In the rows, zero is written as 128.
First come named turns, each shown by rows before and after it. For each pair of rows after them, which turns, in which order, take the first row to the second? The first pair is done for you.
K_680:
[ 86  87 131 128 155  93 147 125 134 118  97 137  83  94 116 122 176 120
 162 104 122 100 137 147 114 144 133 112  99 111 126 112 113  78 120 144
 125 134  90  91 115  92 130 135]  ->  [113  87  96 123 113 128 143 156 115 106 129 166  96 105 140 152 177 108
 144 128 181 123 145 148 133 115 114 130  89  82  97 104 130  99 126 144
 125 141 113 103 136  88 125 101]
[136 135 144 143 153 131 128 111 139 139 123 111 121 129 124 109 131 140
 133 122 118 133 125 138 136 147 128 108 122 135 147 140 134 125 124 114
 117 113 140 129 118 160 126 141]  ->  [131 128 131 140 129 130 122 132 123 131 136 116 125 129 136 101 136 135
 140 113 135 142 125 143 148 132 115 112 121 113 151 119 148 119 127 110
 110 129 140 143 120 146 131 113]
[157 133 118 118  99 172 124 159 125 119 157 146 133 147 146 170 124 113
 106 165 183 138 147 132 140 111 122 153 116 107  95 141 130 155 113 137
 138 120 136 124 153 138 119 104]  ->  [127 141 171 131 163 130 131 111 164 141 109 104 116 131 106 140 120 127
 122 145  96  99 142 129 109 158 157 131 125 161 127 164 101 140 106 144
 138  95 106  93 132 158 125 163]
[132 128 105 132 102 162 114 154 118 107 173 137 155 156 152 103 173 109
 158  92 191 154 122 152 165  88  85 115 108  58 139 124 180 112 132 118
  98 152 161 174 159 113 117  62]  ->  [154 164 155 137 168 195 131 107 176 125 155 156 149 174 121 171 148 107
 111 167 159 113 146 132 138 127 121 111 112 128  97 200 138 164 121 140
 116  89 173 106 192 181  99 148]
K_929:
[118  91 137 122 141  94 134 134 120  97 138 102 100 120 111 151  85 133
 110 136  62 113 139 125  88 108 121 112 148 157 130  85  92 151  89 149
 161 138  88 101 118  96 126 149]  ->  [119 113 171 141 177 108 131 112 153 124 131  97 109 128  87 142  89 139
 110 137  68 113 137 132  98 115 146  99 147 174 152 129  89 151  97 134
 146 107 119 102 126 146 106 159]
[ 73 122 113 142 154  94 131 151 115 119  81  81 148 158  90  87 119 146
 184  44  99 174 152 155 133  90 134 106 106 100 174 164 131  83 112 125
  97 129 147 131 104 154 106 107]  ->  [ 86 131 111 149 149 125 133 162 122 127  98  97 163 174  92 106 119 139
 169  66 141 186 154 157 148  75 136 107  97  92 161 189 138  98 126 120
  92 114 180 131 122 178  87  90]
[152  92 157 117 177 165  98 159 150 131 142 123 127 112 130 149 145 132
  75 135 122 155 115 153 120 149 152 118 100 129 141 174  88  94 142  84
 153  83 128 132  90 169 128 110]  ->  [162  80 130 107 147 175 100 180 131 118 157 142 130 119 151 170 139 125
  63 146 143 162 120 149 122 134 133 135  94 113 117 158  93 102 141  91
 160  98 126 131  99 153 129  93]
K_475:
[169 123 108 116  90 166 133 113 147 102 162 133 143 126 136 121 124  97
 111 136 160 134 117 105 120 116 133 165 146  91  79 127 124 168 176 105
 134 134 142 158 123 132 163 146]  ->  [192 131 126 115  88 140 117 109 132  98 159 128 127 111 134  86 141 113
 117 115 139 142 130 113 117 133 126 155 161 100  87 110 135 165 156 111
 142 132 140 179 120 128 159 154]
[147 126 161 130 136 151 101 105 125 122 108 163 140 112 134 143 141 142
 115 112 128 116 129 120 112 170 122 115 138 139 107 151 136 132 112 133
 134 127 149 134 125 132 106 148]  ->  [119 112 153 128 135 127 107 105 118 119  97 149 139 107 134 131 138 140
 132  91 105 108 114 121 102 169 121 117 136 135 121 134 132 112 114 135
 131 144 124 127 106 108 124 147]
[105 119 128 124 110 131 128 121 145 122 115 134 110 135  94 134 104 139
 131 125 153 113 104 135 140 158 129 114 146 135 136 133 122 143 140 137
 101 155 113  93 148 120 123 100]  ->  [126 127 139 127 107 141 124 124 144 121 120 141 106 134  91 132 110 145
 125 132 159 117 118 138 147 166 127 112 153 140 129 140 128 154 136 139
 106 145 129 104 158 133 112 108]

(2 to 3 turns a pair)
[ 77 131 132 147 165 113 147 100 172 171 108  94 142 145 110 104 107 121
 149 113 113 122 104 137 129 123 147 114 105 138 162 145 103  92 145  92
  95 127 125 109 105 152 123 110]  ->  [113 111  77 114  95 148 155 149 124 134 147 153 143 155 161 166  94 102
 114 164 161 132 126 123 132  90 107 147 100 101  96 111 106 130 139 114
 122 159 123 101 135 108 130  90]
K_680, K_680, K_929
[174 161 150 150 135  98 122 128 125 131 119 114  72  88 163  94 142 121
 105 121 133 134 147 121 125 127 107 105 138 132 133 132 119 145 120 142
 137  99 142 135 136 117 106 153]  ->  [123 136 133 146 128  77 137 132 120 129 105  96  79  92 166  93 138 113
 125  97 109 119 120 117 114 118 104 114 127 116 151 110 107 118 136 133
 128 124 111 127 108  85 130 141]
K_929, K_475
[ 90 126 127 120 157 136 147  98 144 126 114 114 138 149 117 164 121 109
 113 143  91  94 116 101 104 136 142 133 123 150 113 143 104 128 144 136
 125 117 112  89 110 127 138 166]  ->  [ 96 123 135 121 140  99 118 109 114 122 115  95 122 123 121  83 150 130
 150  83  84 125 119 119 121 146 132 110 137 132 156 106 128  98 131 126
 121 133 111 145  90 107 138 141]
K_475, K_680
[ 99 102 107 126 138 126 150 125 107 130 101 136 119 105 120 134 110 115
 166 134  85 161  84 129 120 129 119 102 113  93 127 138  94 104 153 115
 152 134 115 119 112 132 164 140]  ->  [116 106 103 123 138 142 152 125 112 124 107 150 118 112 126 162 101 111
 146 162  96 157  99 121 115 126 116 105 110  98 104 148  86 128 150 127
 160 126 122 104 127 138 158 152]
K_680, K_680, K_929
[116 143 106 115 119 123 163 164 122 139 128 136 109 154 164 130 140 106
 135 137 181 165 145 139 129 106  84 114 121 123 121  94 123 103 182 162
 104 145 142 136 183 116 152  91]  ->  [117 137 115 102 133  96 170 149 121 130 108 131  84 140 166 135 135 112
 134 140 126 136 156 127 101 137  85 113 132 153 108  84 105 107 159 183
 127 149 104 113 176  96 165 136]
K_929, K_680, K_929
[133 118 146 124 139 121 120 120 116 117 120 124 112 126 126 147 132 132
 128 135 107 117 134 118 105 151 119 141 150 164 112 138 106 144 109 148
 143 105 134 108 140 130 129 167]  ->  [140 109 117 116  98 132 114 152  93 104 143 136 119 129 149 147 139 131
 130 127 148 142 131 126 125 123  99 151 145 126 107 113 126 142 115 141
 136 126 144 133 144 109 130 127]
K_680, K_680
[164 144 138 117  86 144 106 146  77 118 146 177 119 117 157 136 121  78
 111 160 143 122 113 122 137 140  99 155 163 139  87 101  95 166 124 122
 147 149  98 130 143  73 131 149]  ->  [143 164 198 142 152 118 100  99 120 149 116 134 117 107 113  93 124  96
 133 131  92 111 106 128 132 175 139 123 172 181 137 136  89 148 123 111
 131 114 105 128 126 123 121 184]
K_929, K_929
[176 124 123  98 192 130 127  85 138 149 116 124 115 128 131 117 127 130
 119 186 107 111 158 143 144 127 102 173 120 127  99 145 115 149  92 162
 125 144 141 151 105 151 135 131]  ->  [162 106 103  91 163 114 119 103 110 138 121 117 119 125 142  93 133 128
 138 159 110 119 144 148 147 114  86 176 119 100 109 109 126 129  93 155
 123 170 126 172  88 118 147 104]
K_475, K_680
[108 115 130 130 120 130 153 103 126 144 116 147 120 135 104 100 138 128
 120 104 117 108 132 123  75 132 154 134 118 154 120 120  92 118 149 125
 120 136  57  84 113 119 143 155]  ->  [130 135 157 146 141 136 138  92 137 155 118 144 118 132  94  77 150 137
 123 100 123 121 143 133  87 146 165 119 126 170 129 140  98 123 143 122
 118 111  85 101 120 154 125 160]
K_929, K_475, K_475
[168 150 153 146 132  94 127 123 109 130 127 104  88 139 119 126 108 127
  88 150 112 108 150  98 136 165 118 162 150 137 118 117  96 130 113 175
 119 131 115 134 133 133 162 178]  ->  [178 142 126 138  99 105 122 145  89 120 147 121  97 140 137 128 113 126
  87 149 149 124 147 103 151 142 100 172 145 108 105  97 114 133 121 170
 117 149 127 152 138 118 163 146]
K_680, K_680
[146 173 153 118 114 157 102 134  88 104 140 141 136 105 143  92 134 158
  99 133 163 172 149 143 114 144  94 158 135 108 102 122 130 112 126 110
 119 136 129 129 151 113 127  98]  ->  [129 163 161 117 130 130 108 121  89 103 119 126 118  97 136  83 130 165
 108 125 112 147 152 141  91 166  95 156 144 127 104 108 117 104 115 124
 127 147  92 112 138  95 138 132]
K_680, K_929, K_475
[154 138 141 113 151 154 124 152 123 144 132 122 107 152 136 121 117 124
 132 136 154 142 143 132 154 136 123 122  91 127 140 121 133 125 104 123
 122 135 131 177 168 141 115 124]  ->  [125 127 146 113 164 125 131 142 125 145 108 102 100 142 130 106 108 127
 148 117 109 129 130 128 134 145 129 115  92 141 154 114 121 107 101 123
 119 145  98 164 149 128 128 141]
K_680, K_475
[140 153 149 121 175 103 113 108 122 130 107 135  78 158 105 155 123 158
 116 151 123 126 159  90  88 131 146 122 119 158 123 143 113 149  96 124
 112 103 145 104 146 136 108 148]  ->  [139 156 133 137 155 127 106 129 116 135 130 132 103 165 111 136 138 155
 121 136 182 162 143 103 122  93 144 122 106 116 147 146 138 129 119  96
  87 107 180 141 146 147  94  85]
K_680, K_929, K_929
[112 152 119 180 133 117 115 171 142 109 137 127 164 151 104 135 148 137
  99 156 187 116 137 105 132 147 128 121 130 129 117 102 173 126 116 114
 120 124 176 122 134 163  86  94]  ->  [105 154 133 186 150 113 119 159 158 116 128 118 166 153  92 132 144 138
 101 150 174 105 137 105 130 158 142 115 129 140 126 116 167 122 116 112
 118 113 173 117 128 172  88 106]
K_680, K_475, K_929
[142 135  93  89 102 103 162 128  90 104 114 121  99  89 119 121 117 129
 123 108  84  95 100 131  93 129 111 140 163 136 119  87 132 144 134 168
 150 158  82 119 119 107 151 131]  ->  [145 146 119  96 127  98 157 113 104 115 104 112  97  82 105 111 117 134
 126 104  64  91 104 134  89 145 126 130 168 153 134 104 131 142 132 167
 149 144  84 116 117 125 144 149]
K_680, K_929
[145 133 160 129 143  91 120 110 119 117 108 114  89  94 110  82 138 147
 139 106  74 116 148 137  98 172 138 118 149 165 149 128 110 129 101 143
 146 124 110 123 114 119 126 183]  ->  [111 129 156 138 157  91 131 102 137 132  98 100 105 101 102  80 134 140
 155  91  80 118 121 140 106 159 149 115 135 154 168 138 109 105 122 124
 124 127 109 119  99 127 133 161]
K_929, K_475
[128 161 188 137 175 133  97 109 151 161 133 118 118 113  95 103 137 151
 144  77 157 163 127 149 146 129 129  91 154 157 201 135 181 117 108 120
 124 100 137 143  87 145  89 114]  ->  [149 142 138 116 111 151  96 156 108 132 163 150 118 118 139 124 139 137
 133  89 206 180 134 149 156  95  96 112 146 114 170  93 197 131 113 125
 134 137 140 160  99 104  98  70]
K_680, K_929
[ 79 108 116  98 117 144 145 124  78 120 141 145 148 141 134 120 116 119
 121 116 171  91 138 141 124  98  93 158 112  90 134 118 160 139 132 103
  91 172 135 143 139 114 152  92]  ->  [ 80 119 124 101 134 165 157 113 101 125 141 147 157 155 127 149 109 116
 107 138 180  83 143 135 124  97 108 159 105 100 127 147 150 151 136 104
  87 152 147 125 147 142 142 106]
K_929, K_475
[119 125 139 125 109 122 135 128 131 130 130 133 130 133 134 144 131 107
 141 124 162 133 122 120 147 114 120 129 113 116 135 124 116 104 137 111
 120 148 142 119 124 131 128  92]  ->  [113 126 157 126 132 112 138 106 148 133 107 126 115 129 124 149 123 107
 140 127 126 113 128 110 128 136 133 125 118 140 131 135  99 109 125 120
 129 138 129  96 123 138 133 131]
K_929, K_680, K_680
[141 146 129 165 172 115  92 107 173 164 103 113 163 137 110 115 146 123
 154 106 153 122  98 137 143 140 136  87 113 152 155 168 121 121 144 128
 120  71 166 111 131 174 101 116]  ->  [104 127 114 159 170  99 103 105 168 162  91 100 165 137 111 110 141 114
 166  87 132 109  76 132 129 132 131  94 102 140 168 153 115  98 156 122
 111  94 136 100 114 146 123 109]
K_475, K_475
[122 123 175 137 140 142 118 149 132 149 149 133 112 144 121 138 110 158
 106 164 123  61 134 115 116 124  92  85  99 166 151 156 159 119 123 107
 167 131 105  86 113 124 130 180]  ->  [101 112 168 140 134 122 110 151 121 152 145 117 113 135 119 105 120 160
 130 131 113  71 123 125 121 120  87  80  99 151 177 137 168  96 127  97
 158 144  94 103  99 101 136 160]
K_929, K_680
[136 157 160 112 129 137 112 141 118 120 134 124 140 132 124 119 141 126
 135 136 157 135 119 155 155 154 123 104 145 129 134 136 128 131  98 142
 134 133 166 152 145 174 117 133]  ->  [147 147 150 100 120 133 119 144 106 106 128 138 129 133 138 144 133 122
 127 151 139 120 124 145 138 159 111 111 150 137 111 121 118 146  88 158
 154 143 142 134 152 152 126 153]
K_929, K_929, K_680
[159  83  67  89 103 117 120 168  76 133 142 139 108 123 159 109 154 136
 148 134 143 155 180 128 120  96  95 126 167 102 111  97 119 107 110 147
 126 166 144 182 132 118  92 100]  ->  [180 104 114  96 147 108 120 136 108 139 122 135  85 117 137 125 146 143
 131 157  94 124 208 117  95 141 116 120 180 155  95 127  99 135  84 170
 146 131 137 147 143 150  81 169]
K_475, K_680, K_475
